In the rows, 128 means zero.
Rotation paths and how fast each direction turns (degrees per step):
Each turn is a multiple of 5 degrees from 10 to 175, or 0.
Each row of a path follows its step; steps can be skipped.
path 1
step 0: [122 127 133 126 119 128 129 136 134 126 129 129 134 126 132 136 125 124
 130 128 119 129 131 132 142 129 136 115 129 128 124 135 118 132 138 131
 119 124 131 128 129 134 132 126 132 127 121 127 128 133 125 129 117 129
 127 129 128 138 130 132 128 129 130 121 133 133 127 118 128 131 128 111
 126 125 129 124 128]
step 10: [131 134 127 125 126 131 131 142 136 134 125 134 123 124 122 125 128 130
 136 135 130 133 127 135 123 127 139 120 127 128 127 129 136 131 124 127
 124 125 137 124 122 127 128 123 134 129 129 141 128 127 135 121 139 128
 126 134 123 128 120 131 122 126 124 138 116 126 131 130 132 130 131 126
 123 136 133 130 124]
step 17: [128 128 124 121 125 122 130 132 131 134 123 123 136 129 130 125 126 127
 129 124 131 124 131 133 135 141 130 124 123 116 123 130 126 129 128 125
 119 123 135 120 127 126 131 127 126 136 128 132 134 126 119 130 121 135
 129 129 132 123 114 133 131 132 117 134 129 135 118 118 128 132 131 131
 123 129 127 121 127]
step 22: [130 125 131 125 134 132 127 132 131 126 127 127 128 123 131 135 127 125
 120 125 131 138 129 129 123 131 131 143 125 122 131 130 125 134 128 125
 121 137 132 128 133 129 126 124 126 137 129 133 128 121 111 121 129 133
 137 136 125 127 125 145 124 130 121 131 128 125 124 136 132 137 127 128
 124 130 126 135 127]
step 26: [129 128 131 129 123 129 138 121 138 132 127 133 120 129 135 121 129 130
 134 125 127 126 122 127 138 123 136 132 126 126 130 134 130 130 122 133
 133 129 127 127 127 136 118 123 134 125 131 124 133 125 125 131 121 135
 126 143 137 138 128 128 127 132 133 125 119 133 122 126 136 122 128 135
 129 133 122 120 134]
step 27: [132 132 131 117 121 131 128 127 129 128 128 142 123 124 129 130 130 122
 130 124 126 139 129 125 131 126 133 141 127 134 131 124 142 125 126 134
 130 131 136 116 134 135 124 122 122 120 125 130 129 125 130 123 124 127
 132 140 127 132 128 124 127 129 118 129 119 125 122 129 128 123 125 130
 122 133 129 134 125]
step 29: [127 132 136 128 128 125 135 130 128 134 124 132 130 120 124 131 110 127
 135 130 139 128 132 129 128 127 116 126 131 123 122 121 128 128 130 126
 129 131 129 127 117 122 126 123 134 134 121 131 128 115 127 122 125 127
 127 134 130 131 134 127 131 122 129 134 134 135 129 126 133 134 129 125
 121 135 122 138 135]
[129 129 128 127 128 128 129 128 126 128 127 128 127 128 129 128 128 129
 127 126 128 124 130 127 126 126 128 128 127 127 128 129 127 129 126 128
 129 128 128 127 131 129 128 128 127 126 126 127 129 128 126 129 129 127
 129 131 128 127 128 125 130 128 128 129 127 129 128 127 125 128 129 130
 128 128 128 127 130]  35
[129 127 128 128 130 129 127 128 127 128 128 128 126 128 125 127 129 128
 129 128 129 128 129 128 127 128 125 129 127 128 128 128 126 129 127 127
 126 128 129 130 127 128 130 126 128 127 129 125 128 128 129 128 130 126
 129 129 128 130 128 130 128 128 127 126 130 128 130 129 127 130 128 128
 128 128 128 130 129]  40
[130 127 127 129 129 128 131 126 127 129 124 129 130 129 129 129 128 129
 130 127 129 131 128 129 128 129 128 129 127 130 128 129 130 128 129 126
 127 129 128 128 128 127 128 128 129 129 128 129 129 125 126 129 128 128
 127 127 130 127 129 128 129 127 127 129 126 127 129 128 128 131 129 129
 128 129 130 128 128]  155
path 2
step 4: [126 133 127 128 118 137 125 129 129 131 118 126 128 120 136 135 135 121
 130 129 126 126 115 131 131 121 139 130 128 128 125 126 122 124 136 126
 123 125 125 123 133 126 122 127 130 140 131 127 128 124 120 128 126 139
 133 128 131 140 125 125 140 125 125 127 121 120 136 117 128 137 131 130
 126 121 136 128 128]
step 12: [127 127 119 126 118 130 118 134 138 129 133 129 125 129 134 120 121 134
 120 119 136 133 124 129 123 126 135 128 135 136 124 130 122 131 124 124
 133 131 127 120 135 123 131 122 131 130 129 130 136 122 121 135 127 134
 131 132 129 124 138 132 124 131 113 132 127 126 129 121 119 128 125 131
 135 122 137 122 127]
step 16: [130 131 133 124 126 141 125 124 123 127 126 131 124 124 137 131 124 127
 130 119 131 132 132 129 126 119 138 127 121 129 134 130 124 120 133 132
 130 126 123 116 121 122 125 129 135 128 140 134 129 131 127 128 130 137
 122 132 135 125 144 132 118 130 130 130 117 125 132 125 123 137 133 123
 128 125 127 132 134]
step 18: [113 130 121 127 125 126 126 130 132 130 128 130 128 121 143 124 130 126
 129 119 123 127 126 122 130 126 136 123 124 136 121 126 126 125 136 133
 127 116 133 122 135 131 124 127 122 130 126 124 116 123 128 139 128 130
 126 128 132 124 124 138 132 134 121 133 132 122 133 125 118 122 134 125
 119 133 124 135 134]
step 22: [137 136 130 127 116 131 131 130 132 124 117 128 129 115 134 119 129 117
 132 119 128 125 127 121 126 123 125 135 122 133 129 133 128 125 132 126
 126 130 127 128 134 128 131 130 127 141 133 123 129 127 126 134 139 119
 131 129 128 134 123 133 132 129 124 130 115 126 129 119 127 126 134 134
 130 117 130 131 136]
step 27: [125 129 131 135 122 133 124 122 135 123 119 130 127 118 134 124 125 122
 130 120 120 134 121 132 133 127 127 118 129 131 128 129 123 124 138 120
 127 116 127 126 129 124 138 124 127 130 132 133 127 130 132 127 122 126
 121 121 124 124 132 141 129 128 118 129 121 118 137 132 135 126 134 122
 131 119 123 129 129]
step 28: [129 140 125 132 133 127 128 127 136 125 130 126 135 131 137 122 128 132
 128 119 128 126 122 135 125 122 130 131 136 134 128 124 126 133 130 127
 126 134 122 118 133 122 130 137 122 125 136 129 121 132 130 133 121 134
 130 134 132 127 136 124 121 134 113 132 118 141 128 120 120 133 131 136
 128 121 131 129 130]
[130 127 128 129 128 128 127 127 129 128 129 129 129 127 127 125 127 129
 127 128 128 130 129 130 127 127 128 129 128 130 127 127 127 128 129 128
 130 129 127 129 130 132 128 129 128 128 129 129 127 129 129 129 129 126
 126 129 129 127 128 131 128 125 127 128 127 126 127 129 127 129 129 129
 126 128 129 125 129]  70
[127 128 127 129 130 129 129 127 127 128 129 128 128 131 126 128 128 128
 130 130 130 129 127 130 124 129 128 128 127 128 128 131 128 127 128 127
 129 126 128 127 127 129 128 129 128 125 128 128 128 128 129 129 129 128
 125 129 128 128 127 125 125 128 128 129 127 128 127 127 127 128 128 127
 129 127 127 128 127]  80
[129 128 128 128 130 130 130 126 130 129 127 131 131 128 128 128 128 127
 129 129 127 128 126 129 128 129 127 126 126 127 129 127 126 128 130 127
 128 129 128 126 127 128 130 128 127 128 127 130 128 128 127 127 130 126
 131 128 128 129 129 127 128 129 127 129 125 128 128 129 129 131 128 129
 128 129 130 129 130]  60
